Each row is where one point has got to under a steady rotation. How many steps took it there?
The counts run from 0 to 154.
[113 152 156 154 144 166 159 110 121 131 158  93 134 162 123 116  91 123
 155 130 107 162 154  78 177 151 139 145 116 108 133 169 124 150 141 156
 138 127  91 166 124  95 159 152 133 155 110 135 165  73 148 164 106 120
 156 125 114  66 124 179 106 190 130 124 139 159 144 119  89  96 110]	127
[148 168 166 154 127 112 152 160 179 106 132 118 142 157 160 166 113 139
 134 163  99 134 149 108 181 112 167 130 105 126 175 169 112 115 131 135
  61 136 129 153 161 114 157 171 131 137 113 108 157  75 139 127  85 176
 139 130  93 145 114 125 113 171 141 132 154 124 125 162 185 145 159]	64
[100 172 116 162 126 128 149 150 191 130 125 114 131 157 116 142 111 138
 168 121 123 169 103  67 152 105 115 132  96 158 162 201 168 144 143 128
 100  83 136 158 135  95 132 147 105 179 108 101 155 113 117 156 109 147
 179 142 126 107 131 133 120 156 153  99 158  94 127 121 104 145 161]	132
[119 146 137 135 129 123 115 129 188 106 136  71 137 178 158  80 114 138
 142 188 142 189 170 109 175 107 142 138 125  70 114 151 107 138 146 149
 127 132 118 125 161 121 114 142  94 143 122 152 167  87 109 115 144 147
 135 133  94  81 121 122  98 170 144 131 147 156 149  99 104  94 140]	16
[121 182 101 163 127 106 134 181 189 118 116 119 118 153 139 147 143 109
 121 162 154 115 163 109 149 100 127 129 163 134 163 148 172 111  86 142
  54 127 174 137 170 132 159 145  94 138 110 121 137 108 131 128 112 154
 138 160 108 142 117 101 134 150 180 129 160 119 157 112 110 112 170]	38
[118 175 149 150 107 104 123 117 160 130 120 132 129 119 139 118 117 104
 149 186 125 107 153  69 163 114 140 133 166 110 139 126 109 119 108 145
 131 155 129 118 162  86 222 141 115 103 141  93 136 123 143 162 106 143
 120 149 100 119  86 130  91 175 118 132 120 103 110 120 139 100 155]	79
[ 82 126 108 149 184 165 189 106 195 172 136 124 149 153  98 114 122 105
 118 151 151 144 162 115 156 133 120 165 131 109 161 161 140 119 134 152
 103 104 139 107 112 103 170 158 121 138 121 135 135 103 140 170 130 168
 110 152 103  86 119 133  69 185 144 127 138  95 147 118  84 124 115]	118
[ 96 150 120 152 186 122 146 141 193 191 152 106 175 138  87 125 111 102
 128  99 133 164 135  80 146 105 134 148 130 114 155 121 161 158 111 123
 140 141 112 102 103 111 184 131 116 167 143 120  96 109 142 154 120 122
 125 126 117  75 103 131 123 202 107 101 148  97 118 117  96  84 127]	116
[116 176 114 136 118 111 113 126 193 131 117 121 121 148 139  93 118  97
 130 128 165 153 141  82 145 147  96 164 166 101 119 148 168 144 100 140
 105 121 162 128 168  91 141 103  59 123 129 123 139 105 147 136 144 111
 131 157 145  99  87 106 156 157 152 101 149 118 174  90  76  94 151]	151
[116 197 164 133  95 114 151  99 163 114  99 115 162 149 148 152  98 134
 118 108 122 153 103  87 183 141 139 173 134 114 157 130 131 124 165 152
 116 139 164 161 155  88 161 141  85 137 113  97 115  83 132 151 116 131
 145 116  80 111 101 148 143 167 116 130 134 103 159 149 148 123 125]	94
[121 176 114 145 143 119 123 172 140  72 146 103 133 160 150 147 140 113
 111 212 114 138 177  86 189 123 118 159 135 112 121 131 154 128 119 146
  98 154 129  95 122  99 180 111 109 135 156 180 161  87 152 129 162 127
 145 148  96 132 127 130  99 195 135 118 158 151 138 117 117  97 173]	47
[128 142 120 164 172 143 122 170 159 125 120 111 127 182 147 160 101 130
 174 171 129 178 151 100 156 128 140 159 148 126 143 141 180 165 139 123
 115 142 154 117 146  83 165 152 103 153 115  90 163 135 136 139 116  83
 150 160 117  99 121 148 129 171 135  95 135 132 151 114  63 114 149]	21
[136 120  86 195 153 107 140 184 160 149 148 111 134 174 121 149 113 108
 165 180 152 135 167 110 168 110 125 121 129  85 133 157 161 130 126 149
 100 131 116 125 133 117 170 168 138 149 109 107 140 130 135 138 110 165
 114 154 110  71 114 152 100 158 164 118 161 124 147 120 101  86 132]	145
[100 150  92 162 119 107 136 192 140 107 108  77 143 125 126 150 104 100
 159 144 132 143 125  63 171 120 112 140 137  96 138 115 162 162 127 147
  94 140 122 143 140 123 161 127  98 156 128 115 120 114 162 114  90 116
 142 151 117  52  92 137 138 152 136 122 177 155 148 118 122  88 107]	142
[117 157 137 141 141 133 122 125 169 119 143  83  96 176 102 128  97 144
 175 163 106 156 139 129 129 119 161 125 120 126 131 151 188 148 105 125
  87 111 131 138 170  96 113 127 102 105  58  98 167  81 142 159 112 116
 115 127  75 122 117 122 111 143 141 160 132 164 153 141  75 133 179]	25
[160 181 152 127 152 117 148 130 158 154 143  74 113 157 104 123 129 131
 116 102 145 161 117  70 151 122 162 158 122 115 141 166 121 157 130 135
 147 176 100 152 104  95 122 226 117 141  79 129 130 104 128 130  81 152
 107 139  85  99 112 117 111 171 156 122 164 111 109 125 126 119 118]	99
[111 173 130 126 119 135 142  97 211 157 143 118 167 156 134  89  82 114
 117 123 147 153 107 125 161 114 117 156 122  99 135 150 158 108 135 158
 110  98 155 134 133  76 133 103 103 144 111 141 133  61 144 162 188 168
 119 116 123  96 118 134 129 173 112 128 151 103 160 132 136 101 129]	121
[133 158 136 140 143 155 154 108 136 124 155  95 138 170 121 118 100 141
 124 124 135 141 114  94 161 134 132 166 112  79 116 149 114 136 144 175
 165 127 106 157 116  93 145 168 143 150 128 150 182  76 130 167 128 125
 154 134 112  46 115 162 120 193 128 122 144 135 147 110 101  88 110]	126
[171 175 113 163 133 145  97 153 128  93 115  66  95 144 147 139 133 145
 145 144 141 119 111 107 163  78 148 160 128 107  98 115 143 141  86 154
 108 157 137 152 152 104 166 159 110 150 104 118 152 113 140 111 103 146
 139 160  99  89 113 120 146 180 141 118 149 157 146 124 133  70 164]	31
[124 157 107 135 143 134 117 135 134 139 179 122 130 194 154 108 101 116
 139 138 159 119 130 102 127 130 126 145 156  87  68 130 166 135 109 181
 125 146 149 138 144 101 146 113 105 108 125 176 172  86 152 145 134 108
 135 160 126  61  88 148 142 178 145 122 155 143 174 113 100  73 159]	153
[ 91 182 129 106 112  99 120 140 177  97 135 119 123 116 114 120 127 102
 128 169 115 139 112  59 145 135 138 161 132 130 155 150 137 146 123 114
  86 145 125 115 121 100 187 105  89 108 157 111 125 111 166 137 115 110
 126 132  84 135  75  88 122 150 121 134 163 111 118 140 168 117 160]	75
[133 191 165 117 141 109 131 128 177 104 155 108 146 177 148 124 130 138
  90 138 120 131 153 114 137 155 151 132 128 141 160 169 142 119 103 128
 119 132 135 147 171  97 121 141 111 108 112 164 191  52 139 154 161 124
 140 128  93 172 142 139 127 173 147 127 132 150 143 134 118 124 171]	55
[162 189 150 157 134 117  88 147 177 141 144 125 145 152 127 157 126 143
 115 153  96 135 153  94 172  82 140 145 130 129 112 125 116 144 120 145
  95 166 137  81 140  92 193 120 110 153 139  99 156 126 123 131 143 130
 131 144 129 124  99 132 141 211 130  88 123 104 120 113 147 115 193]	49
[ 78 135 104 137 169 135 172 122 187 153 131  96 160 164  97 102 100 103
 124 162 153 171 162 114 156 146 137 150 146  83 168 145 170 114 130 141
 126 111 135 113 143  83 132 132 125 125 122 121 117  73 157 182 153 133
 112 131 101 122 144 143  72 168 132 125 147  93 164 122  77 116 134]	119
[ 90 172 125 131 124  84 153 165 151 121 138  93 162 121 143 124 125 104
 114  86 143 124 125  63 182 110 122 138 108 102 151 122 159 127  96 154
 130 134 111 133 135  93 158 152 111 149 123 131  89  85 168 120 155 147
 118 110 108  99 115 156 112 169 124 126 172 133 146 134 157  62 108]	112
[156 173 138 128 150 107 150 122 173 142 143 107 125 123 101  80 133  73
 134 142 134 139 137 100 141 147 169 181 151  98 166 135 140 136  89 109
 110 175 115 143 155 111 148 154 108 105 116 118 140  82 179 139  92 103
  85 132  99 133  91 117 156 151 162 130 141 122 107 134 128  95 148]	71
[138 154 125 171 122 167 155  97 178 161 118 105 116 144 123  95 108 122
 188  99 152 134 113 133 142 117 128 153 137  99 144 186 143 107 102 147
 109 104 134 193 184  96 143 175 110 109  74 124 169  70 151 155  75 158
 130 151 109  85 113 120 131 130 167 141 138 123 136 127  95 100 152]	136
[136 168 130 167 157 118 138 162 176 115 116  90  97 147 120 120 147 142
 150 162 119 155 168 108 155  81 158 101 119 132 139 148 130 162  92 125
  82 138 105 133 153 131 169 162 107 140 114  96 122 129 144  96  91 168
 138 143 102  94 120  87 111 170 124 138 149 168 138 144 116 114 166]	34
[155 160 132 164 162 140 120 126 157 132 177 102 102 203 104 129 109 143
 147 163 135 154 154 131 125 110 161 144 114 119 116 177 157 133 121 140
 100 124 143 139 138  90 116 170 126 108  68 126 182  96 129 157 122 153
 100 147  85 115 136 130 122 156 152 142 141 123 168 127  78 127 168]	24
[131 188 117 115 109 135 125 148 144  82 134  78 101 177 142 168  94 152
 112 141 137 121 124 101 149 140 126 131 129 127  98 152 171 123 111 149
  88 117 157 176 157 102 115 138 101 115  82 157 163  77 136 129 116 129
 135 130  75 101 110 130 155 148 147 151 166 175 196 122 120 110 165]	28
[113 159 127 126 118 121 136 146 183  98 124  71 136 144 137 113 124 122
 150 120 166 138 111  89 172 108 118 114  98  82 120 175 150 140 135 178
  72 106 116 182 143 142 133 141  90 152 127 163 146  91 147 113 102 168
 145 148 112  59  82  95 139 125 155 147 184 153 144 106 154 102 126]	140
[ 97 162  85 173 146 144 125 155 187 153 119 109 120 140 103 139  85 141
 138 122 145 176  82  75 136 118 110 177 123 143 141 139 165 115 127 114
 104  94 165 154 135  92 137 156  98 165 104  81 160 121 123 162 105 149
 163 164  96 107 110 112 140 173 148 102 150  96 137 119  98 122 147]	133
[121 158 112 174 140 146 148 130 166 166 139 118 139 165 111 146  84 121
 181  88 148 109 106 109 138 142 138 136 139 120 138 168 171 114 101 134
 118 109 142 191 155  91 135 146 125 133  94 106 170  82 150 168  89 132
 135 131 106  85  91 145 153 150 159 143 128 144 133 141 102 102 140]	135
[111 175 146 121 127  80 131 134 158 142 171 112 143 145 146 122 109 139
  98 140 129 138 160  70 138 131 152 113 142  91 143 114 126  96  96 141
 165 166 104 122 151  96 159 174 121 118 111 106 146 116 120 165 148 160
  84 120  70 125 100 170  91 181 130 124 145 123 120 138 159  92 147]	81
[152 192 123 126 133 132 125 115 186 139 143 100 126 149 122 119 146  97
 115 161 160 113 179 135 127 108 145 113 168  97 122 152 131 128  89 165
 102 144 135 109 142 132 190 126 112  91 112 181 154  76 131 147 103 153
  97 143 104 103  83  88 137 152 165 143 122 142 148 106  99 114 181]	42
[120 187 140 163 111 118 133 135 112 112 115  82 148 151 153 169 103 126
 115 139 139 150 133  62 164 120 138 168 147  96 153 158 135 128 146 179
 147 176 150 146 159  85 145 179 133 149  91 133 150 109 119 160 113 121
 142 124  72 136 128 161  83 149 154 133 139 102 129 125 132 113 124]	96
[139 179 136 131 132 122 137 149 161  81 145 124 132 168 149 125 137 120
  81 196 117 114 155 121 189 129 139 155 124 100 114 134 127 115 115 174
  75 132 133 125 123 122 180 121 102 120 155 182 136  69 149 104 171 153
 121 161 106 121 116 119 147 208 138 142 168 134 148 114 143 102 164]	46
[100 149 163 130 160 141 144  92 181 132 142 111 143 176 122 111  91 132
  92 170 115 164 138 113 160 121 151 134 130 119 160 169 126 131 154 168
 103 123 148 141 130  95 161 141  96 103 116 124 122  81 131 160  87 164
 118 151  70 113 107 112  87 171 119 156 138  94 130 164 166 145 136]	91
[ 85 131 117 156 155 112 140 158 219 146 161 117 132 160 141  80 121 112
 177 149 129 158 158 101 154 117 136 121 118 110 147 176 188 140  93 118
  93  85 115 125 154 126 144 123  80 130 124 120 128 104 158 145 137 145
 124 154 111  97 118 106 117 168 148 134 152 117 135 122  98  76 152]	7
[102 181 122 116 109 116 180 115 164 116 106  81 114  84 122  90 134 115
 116 130 167 145 147  75 188 110 129 142 139  94 154 127 105 116 114 158
 124 112 101 165 149 105 168 143 112 144 120 124 110  84 134 141 110 171
 120 129  99  99 110 114  76 167 124 157 164 136 143 126 117  81 121]	110
[131 162 158 133 131 126 122  96 187 134 136 114 145 181 177  81 112 148
 161 171 144 145 178 128 177 116 139 104 125  77 110 163 102 145 125 186
 103 123 115 139 172 116 148 125  97 135 107 145 157  88 116 130 133 165
 118 137 119  53 110 124 120 169 125 143 122 158 159 120 120 100 145]	15
[160 194 138 164 147 138 108 146 171 138 176 126 133 171 136 163 124 162
  88 174 106 130 159  97 156 109 150 138 138 133 118 147 102 129 123 145
 108 154 123  93 113 108 188 151 141 135 126 118 173 123 107 175 146 163
 134 149 103 104 111 132 124 209 122  93 130 108 144 125 129 142 190]	50
[128 156 137 145 182 148 186 133 218 192 153 131 161 163  93 112 110 112
 114 104 156 141 122 109 139 115 143 167 140 122 161 159 140 128 125 149
 122 120 125 121  91 116 177 148 113 144 126 125 108 102 149 154 118 167
 116 135 136  58  98 128 128 208 122 112 137  90 138 121 108 117 138]	117
[139 184 162 157 119 105 139 129 132 129 115  84 143 132 136 140 103 117
 155 111 143 177 131  59 161 110 166 158 144  90 157 139 130 167 147 139
 159 174 117 140 158  82 144 166 114 151  82 115 144 100 146 158  79  90
 147 109  91 136 122 157  85 167 128 112 116 116 107 120 107 107 118]	97
[129 139 119 179 168 148 127 173 153  91 146 106 132 209 155 143 116 132
 121 171 147 174 153  94 160 136 116 145 147 141 134 172 168 161 145 147
 106 134 151 137 130 100 138 158 101 172 124 136 168 125 111 134 123 122
 168 166 111  88 128 146 137 197 161  99 147 132 150 109  74 139 143]	20
[119 145  86 184 163  95 128 171 185 166 136 106 136 157 109 127 111 117
 184 172 123 161 175 109 152 108 158 108 136  83 151 136 168 127 117 123
 108 132 106  96 156 108 157 164 114 137 108  92 130 125 150 143 125 138
  97 140 123  74  93 137  90 152 151 114 150 137 149 100  86  96 138]	146
